In the rows, 128 means zero.
One turn moves each row of this set onto another row. After a few examples, where does it send each row asked below?
Vini: [134 160 155 110 142 133 140 151 132 132 133 113 103 146 109 141 152 153
 132 118 124 155 130 106 144 136]
Lerap: [108 110 103 140 108 146 124 109 136 125  93 117 144 140 159 120 130 130
 157 155 151 102 108 121 129 104]
godus: [116 125 108 143 116 146 113 119 132 133  94  96 150 132 151 114 118 139
 165 147 148  98  99 114 120 109]
Naboz: [119 110 135  98 159 109 137 109 113 126 141 119 113 104 121 129 111 144
 139 101 100 145 136 136 136 138]
mavos: [134 145 165 111 138 127 144 131 121 130 127 109  94 127 105 136 135 161
 152 118 106 150 123 131 133 152]
keb: [126 131 130 100 169 111 125 121 119 128 155 125 137 107 123 130 119 135
 116 103 118 146 141 109 146 132]
bas: [136 103 132 116 139 150 153 137 119 128 118 121  84 123 131 147 128 137
 135 108  99 149 149 154 142 143]
Kidub: [118 124 109 141 109 146 121 105 131 128  96 108 158 128 155 113 122 135
 158 158 151  99 106 118 129 109]
Vel: [132 121 104 117 133 149 146 153 113 116 116 110 132 130 152 151 136 149
 112 101 108 139 183 135 132 132]
genu: [140 116 111 113 145 158 153 151 120 137 126 115 104 127 138 149 133 129
 111 106 110 148 162 131 155 121]
tul: [123 158 145 119 127 126 137 157 129 109 118 115 124 158 126 148 161 169
 133 111 123 150 150 112 123 147]
tavo: [123 138 129 112 151 105 117 126 116 106 145 126 161 114 135 133 128 153
 118 103 118 139 157 113 123 149]
napo: [120 121 116 150 106 150 118 111 139 123  95 122 148 136 153 117 133 130
 157 163 155 105 103 122 129 118]
Kav: [127 119 112 157 113 159 107 124 137 128  93 115 144 132 154 119 123 128
 160 151 153 101 102 122 122 125]
sipi: [105 105 101 147 119 142 107 120 138 126  95 117 140 140 159 120 123 128
 159 141 151 102  99 118 121 110]

tul turns into tavo
sipi turns into Kav
Vini turns into keb
Now find these:
mavos turns into Naboz
Kidub turns into Lerap

One turn moves each row of this set onto another row. After a few examples, where does it send each row asked below?
nid: [126 127 145 118 140 127 149 137 122  98 117 159 120 110 107 147 107 109
 138]
vafam: [125 131 122 125 128  96 153 147 142 146 108 128  94 125 135 142 103 104
 133]
fuf: [125 131 111 132 141 111 131 137 137 115 143 151 100 130 118 120 178 126
 129]
Rosi: [137 120 150 138 113 128 124 130 125 132 115 144 140 136 150  93 154 127
 111]
tiz: [138 108  78 142 136 128 138 138 142  70 125 128 127 140 108 140 128 133
 112]
dud: [163 158 101 117 150 116 120 132 137 108 119 113 149 144 118 159 132 128
 119]
fenud: [121 113  86 103 127 139 161 127 136 148 149 155 135 142 122 138 140 106
 137]
bada: [115  99 138 118 132 122 132 149 134 108  99 156 119 141 147 124 124 134
 161]
kiti: [121 111 105 122 125 121 148 113  98 135 141 155 124 137 110 124  91 158
 132]
fad: [135 114  98 111 140 149 149 119 127 131 155 163 141 157 158 126 125 113
 116]
gope: [129 146 118 118 136 123 112 145 157 119 118 112 144 136 103 149 104 102
 144]
Sitof: [114 125 105 125 123 142 129 103 127 126 163 125 131 134 118 146  92 157
 133]
milap: [134 104 126 142 147 106 135 126 130 134 138 101 132 150 122 118 128 115
  79]
Nesok: [119 106 122 110 159 119 132 139 124 139 106 138  95 135 135 111 126 168
 132]
muv: [143 123 108 154 125 101 142 118 126 140 124 165 122 142 136 146  99 134
 153]
bugu: [165 124 131 126 112 136 126 119 146 109 106 119  98 139 109 145 121  96
 127]
fosuv: [152 122 109 100 101 131 139 133 125  93 112  99 128 160 126 136 133 108
 116]
Zeluz: [133  91  88 136 144 155 123 154 141 109 103 133 153 152 135 121 109 147
 128]
rit: [122  98 123 121 152 143 121 125 140 121 126 107  83 146 140 131 126 156
 126]
bonep: [132 110 131  94 112 112 133 146 135 128 122  98 151 146  93 131 122 116
 127]
sanu: [135 122 146 105 132 144 138 108 137 133 129 125 162 120 127 128 133 134
  89]
nas: [141 108  96 135 149 179 145 152 152 140 115 138 117 124 134 103 118 127
 132]
Tuf: [142 115 102 111 141 166 144 167 118 146 113 121 111 131 138 115 112 113
 101]
lukir: [121 138 115 135 140 113 118 136 135 114 152 147 117 148 162 102 154 133
 113]
ber: [137 159 109 144 129 138 122 154 103 121 142 135 124 107 114 114 116 136
 101]
sadu: [141 109 114 148 153 128 136 132 121 155 130 150 170 155 135 120 119 109
 115]
Bap: [129 136  97 168 116 143 130 144 134 119 146 139 121 115 113  91 114 137
 130]
Rati: [180 125 135 121 140 112 129 118 135 132 117 121 123 133  91 148 139 129
 113]
moval: [155 125  94 161  98 131 119 122 138 119 112 139 128 133 139 116 118 167
 114]
Nufu: [138 132  76 112 109 136 143 131 173 115 108 121 130 126 138 144 129 147
 115]

fenud turns into Sitof
fad turns into kiti
moval turns into Rosi
Now find these:
milap turns into vafam
fosuv turns into bonep

